In the rows, zero is written as 128.
Each named turn below is shown by a few rows before and after it. Which turns, in which order, take the first row of each later pair to the second? The first pair is answered.
mev:
[177 137 122  98 123 119 124 109 137 124 157  87  96 154 121 143 129 104
 105 124 136 124 134 124 129 135 154 166 106 129 103 146 111 113 137 105] |-> [ 90 120 105 112 140 129 100  96 126 139 142  92 126 138  88 169 116 109
 130 113 149 136 135 122 156 131 139 148 106 149 113 117  95 148 136 105]
[131 150 201 131 118 142 141 189 189 123 117 123  97 187 135 146 135 120
 150 102  81 151 163 172 131 146 131 106 118 139 165 133 130 134 122  83] |-> [133 125 222 126 113 158 144 171 157 122 136 103  91 163 114 148 136 137
 114 115  86 157 154 172 149 181 107 124  81 131 142 128 134 133 153  97]
[ 98  98 130 130 137 159 128 146 125 137  86 154 108 117 123 123 126 135
  98 170 116 130 128 130 137 149 116  79 102 101 113 114 126 142 155 144] |-> [110 119 115 131 135 144 126 162 153 136  72 170 104 141 147 118 126 121
 128 160 108 124 135 132 114 120 139  69 134 102 132 122 128 135 129 133]
[147 125 141 125  92 112 120 131 125 135 151 109 124 123 115 127 131 138
 113 124 115 146 111 116 141 148 126 126 134 115 106 131 138 145 134 119] |-> [107 129 126 135 101 109 107 135 135 142 136 120 137 127 111 135 124 134
 141 115 118 148 115 115 145 132 127 111 150 126 122 123 130 159 115 117]
moba:
[123 135  87 173 130 105 122  84 134 110 135 147 126  62 137 155 153 123
 134 192  94 113 131 121 151 139 107 135 131 106 161 113  56 135 127 130] |-> [144 126 121 149 119 117 127  93 127 115 140 137 105  73 134 146 156 136
 100 198  88 104 126 123 155 168  99 139 112  88 154 110  65 126 164 133]
[142 124 156 173 138 115 146 117 112  89 141 118 107  97 126 125 131 123
 109 133 142 156 128 137 145 115 110 152 104 162 115 147 109 109 103 134] |-> [155 118 190 141 128 123 143 146 124 100 130 119  78 129 134 120 135 135
  92 133 132 137 129 144 142 135 111 143 102 142 123 146 120 103 142 134]
[126 118 156 104 131 140 119 128 133 143 142 121 127 140 116 128 126 135
 114 119 129 119 122 132 142 130 123 122 119 126 131 127 134 139 147 129] |-> [115 127 142 113 134 133 113 134 147 147 130 130 134 149 120 133 126 128
 136 113 130 116 129 133 138 114 133 113 135 134 141 129 131 141 129 125]
doda:
[184 133 105 110 166 145 147 147 103 140 133 149 105 104 198  71 119 138
 107 195 132 119 126 105  66 124 149 162 125 142 103 152 108 110 131 131] |-> [102 125 110  97 174 154 115 184 133 170  81 176 107 144 187  84 107 147
 136 180 127 107 132 116  76 120 147 108 150 143 141 127 101 139 146 123]
[ 68 108 129 117 129 129 109 120 129 142 128 121 143 114  97 163 120 143
 161 123 137 137 131 143 162 143 115 137 116 131 136 108 114 154 128 129] |-> [148 122 121 130 122 117 139  94 109 115 167 101 138  86 116 147 133 135
 137 137 137 145 123 135 143 142 123 173  99 127 106 135 121 126 109 134]
[178 126 148 137 110 118 144 155 147 144  82 161  98 151 174 105 135 130
 103 175 113  97 126 133 106 156 120  99 139 105 110 134 146 107 150 130] |-> [101 106 165 124 112 136 120 161 143 168  71 158 107 158 133 128 125 146
 112 155 120  99 125 137 135 168 108  86 130 114 124 109 138 139 177 129]
[104  97 122 122 139 145 128 105 103 143 150 117 137 109  95 134 131 148
  87 114 138 152 118 110 165 156 111 152 111 122 126 118 116 137 152 138] |-> [186 125 101 135 137 122 155 107 118 118 152 131 125 109 145 104 139 129
  83 136 125 144 125 107 127 135 127 156 131 108 111 148 126 102 119 136]

(two turns a pair)
[ 26  96 135 123 161 194  92  88 114 161 121  87 138  88  89 172 125 170
 182 133 178 134 144 114 174 116  90 161 122 143 149 107 112 158 129 110] |-> [ 57 133 152  86 145 173  82 143 175 178 102 104 107 165 123 163 136 159
 216 102 164 109 155 122 139  87 139 151 173 142 197 120 119 144 122  86]
mev, doda
[105 132 111 142 130 132 119 129 130 133 111 130 126 130 127 131 122 132
 146 145 125 129 130 122 135 131 118 115 132 140 137 126 126 117 124 136] |-> [132 133 111 146 127 132 131 116 120 124 131 117 125 115 131 126 129 129
 132 149 127 135 128 116 133 135 120 136 124 142 125 135 128 105 120 139]
doda, doda
[167 125 162 110 110 146 141 151 116 124 119 122 104 130 125 123 132 142
 116 149 114 105 127 141 123 159 120 119 114 114 115 143 136 122 154 131] |-> [ 82 117 127 138 129 148 120 140 115 134 103 135 140 113  97 150 119 139
 160 139 129 121 132 140 145 140 111  98 123 140 129 123 115 155 127 128]
mev, moba
[139 123 150 108 136 121 135 146 143 127 121 129 115 142 136 122 133 125
 117 117 120 114 132 127 126 137 138 126 126 116 130 131 141 127 135 121] |-> [126 131 117 137 147 114 139 117 132 113 134 128 141 112 131 130 132 118
 137 118 128 132 133 123 129 120 138 133 127 136 122 133 131 130 100 122]
moba, moba
[101 131 115 118 137  79 143 140 139 111  70 140 166 142 152 112 140 116
 144 107 144 112 125 148 118 101 118 103 187 101 124 129 113 118 101 105] |-> [150 140 140  94 120  76 152 146 142 109  96 123 147 155 156 103 152 117
 127  94 141 106 122 149 110 106 139 132 184  95 126 141 122  99 112 100]
doda, mev
[143 134 121 133 125 127 125 121 118 109 142 124 114 120 140 124 136 132
  91 130 111 129 115 135 131 131 115 142 104 122 113 147 153 116 123 154] |-> [ 96 123 121 134 135 137 111 120 116 119 130 128 124 112 122 139 128 138
 100 124 117 132 117 135 147 133 103 130 103 126 117 133 146 132 129 154]
mev, moba
[141 175 101 112 123 132 162  84 113  77 140 104 138  79 122 131 128 179
 145 129 153 161 130 115 127  98  78 108 127 153 108  97 110 156 126 141] |-> [171 175 104 113 122 129 169  90 115  71 133 111 124  84 138 118 130 181
 133 144 147 153 129 118 118 103  77 103 125 138  98 105 116 143 132 140]
doda, mev
[163 139 114 124 121 118 158 104 133 173 131 148  85 130 122 124 153 117
 112 101 113 127 145  82 115 118 152 149 153 113 111 156 124  66 134 129] |-> [105 137  83 147 138 114 145  94 137 177 116 164 111 120 108 136 145 110
 144  94 122 140 149  81 125  99 146 134 163 130 122 143 111  88 111 131]
doda, moba
[103 133 135 137 141 132 119 129 126 143 121 140 122 134 155 136 123 134
 132 124 124 128 126 137 121 116 157 101 130 132 123 136 121 133 129 117] |-> [135 138 130 143 138 129 128 116 118 134 137 133 122 122 162 131 127 129
 121 131 123 133 124 134 116 117 157 116 125 134 111 148 123 122 119 119]
moba, mev
[167 111 114 126 119  99 150 120 139 124 121  90  73 125 145 110  95 119
 154 140 152 117 117 123  97 143 129 153 161 100  95 157 127 119 139 137] |-> [122 118  95 136 129  93 135 124 155 132 100 106  93 133 141 121  88 113
 193 127 156 117 126 124  98 122 136 131 180 114 115 149 116 137 118 131]
mev, mev
